Some points, one per row:
< 0.97  1.81 -0.62 -0.52  2.21 -1.18  0.57  0.94 -0.09>
< 0.25  0.26  0.02 -0.22 -0.20 -0.17 -0.10  0.05 -0.13>
< 1.27  0.12  2.18 -2.06 -4.01 -0.34  0.69  2.19 -0.45>
< 0.61  0.15  1.06 -1.56 -2.05 -0.02 -0.06  1.10  0.13>
<-0.62 -0.43 -0.40  0.70  0.47  0.39 -0.32 -0.28 -0.04>
< 0.02 -0.38  0.65  0.42 -0.66 -0.04 -0.40 -0.37  0.03>
<-0.22 -0.20 -0.01 -0.12 -1.02  0.36 -0.27  0.57  0.02>
<-0.17 -0.65  0.51 -0.23 -1.66  0.21 -0.29 -0.21 -0.09>
<-1.01 -0.49 -0.29  1.54  1.75  0.60 -0.40 -1.43  0.10>
< 0.15 -0.48  0.21 -0.27 -1.24  0.30  0.13  0.38 -0.02>
<-0.04  0.16  0.20 -0.22 -0.70  0.29 -0.33  0.06  0.13>
< 1.13 -0.11  1.64 -1.86 -3.27  0.27 -0.08  1.26  0.01>
<-1.54  0.19 -2.51  3.11  5.46 -0.18 -0.38 -2.58  0.72>
< 0.31  0.19  0.04 -0.13 -0.48 -0.43  0.27  0.43 -0.29>
< 1.05  0.55  0.99 -1.42 -1.78 -0.24  0.33  1.43 -0.26>
< 0.99  1.58 -0.43 -0.36  1.71 -0.84  0.84  0.76 -0.15>
< 0.13 -0.54  0.12 -0.38 -1.38  0.41 -0.30  0.47  0.20>
< 0.13  0.47 -0.37 -0.22  0.54 -0.10  0.28  0.12 -0.12>
Then 10 other points, each followed by its number:
<-1.92 -1.58 -0.13  2.22  0.97  0.90 -0.84 -1.84  0.21> 0
<-0.62 -0.66  0.28  0.29 -1.25  0.52 -0.54 -0.19  0.05> 1
< 0.63  0.47  1.04 -1.33 -1.81 -0.29  0.29  0.96 -0.18> 2
<-0.16 -0.73  1.05 -0.34 -2.36  0.21 -0.09  0.29  0.02> 3
< 1.87  1.79  0.66 -2.36 -1.38 -0.41  0.86  1.93 -0.62> 4
<-0.25 -0.33  0.46  0.27 -0.70 -0.08 -0.08 -0.34 -0.44> 5
<-2.18 -0.30 -1.30  2.86  3.57  0.60 -0.67 -2.56  0.42> 6
< 0.89  1.12 -0.70 -0.35  0.72 -0.49  0.49  0.62  0.37> 7
<-0.14 -0.84 -0.44  0.32  0.49 -0.01 -0.18 -0.38 -0.11> 8
<-1.31  0.09 -1.52  2.14  3.87 -0.04  0.05 -1.71  0.18> 9
Which two of these numbered points are nearest to each point below, looking only along the 2 directions in which the first points spread most? Their numbers follow each, nearest first.
< 0.07 -1.29  1.06 -0.32 -2.23  0.08 -0.03  0.32 -0.15> > 3 1
<-0.68 -0.09 -0.65  0.89  1.38  0.27 -0.12 -1.18 -0.10> > 8 0
<-0.32 -0.34  0.20  0.00 -0.74  0.20  0.17  0.18  0.00> > 5 1
< 0.02  1.79 -1.99  0.86  4.32 -0.96  0.55 -0.67  0.22> > 9 7
< 1.12  1.09 -0.13 -0.89  0.64 -0.63  0.44  0.33 -0.27> > 7 8
< 0.83  0.19  0.68 -1.41 -1.40 -0.18  0.45  1.67 -0.08> > 2 4
<-0.61 -1.30  0.34  0.52 -1.33  0.90 -0.43 -0.90 -0.32> > 1 5
<-0.55  0.04 -0.84  1.00  0.96  0.26 -0.30 -0.76  0.82> > 8 5
<-1.82 -1.47 -0.98  1.78  1.22  0.82 -0.82 -2.21  0.42> > 0 6
<-1.44 -1.32 -0.46  1.96  1.22  0.53 -0.60 -2.07  0.58> > 0 8
<-0.30  0.68 -1.32  1.34  3.23  0.04  0.01 -0.64  0.34> > 9 6
< 1.09  0.42  0.60 -1.63 -1.69 -0.01  0.09  1.36  0.24> > 2 4
<-0.90 -1.37  0.48  0.62 -1.30  0.61 -0.60 -0.90  0.04> > 1 5
<-1.02 -1.87  0.90 -0.05 -2.28  0.70 -0.31 -0.81 -0.04> > 1 3
< 0.96  1.38 -0.11 -0.63  0.59 -0.58  0.48  0.91 -0.24> > 7 2
<-0.18 -0.73  0.62  0.00 -0.99  0.40 -0.28 -0.24  0.19> > 1 5
< 0.74  1.32 -0.16 -0.35  1.23 -0.34  0.66  0.85  0.01> > 7 8
<-0.96 -0.25  0.26  0.52  0.45  0.67 -0.31 -0.98  0.34> > 8 5
<-0.47 -0.20  0.08  0.24  0.13  0.24  0.14 -0.42 -0.01> > 8 5
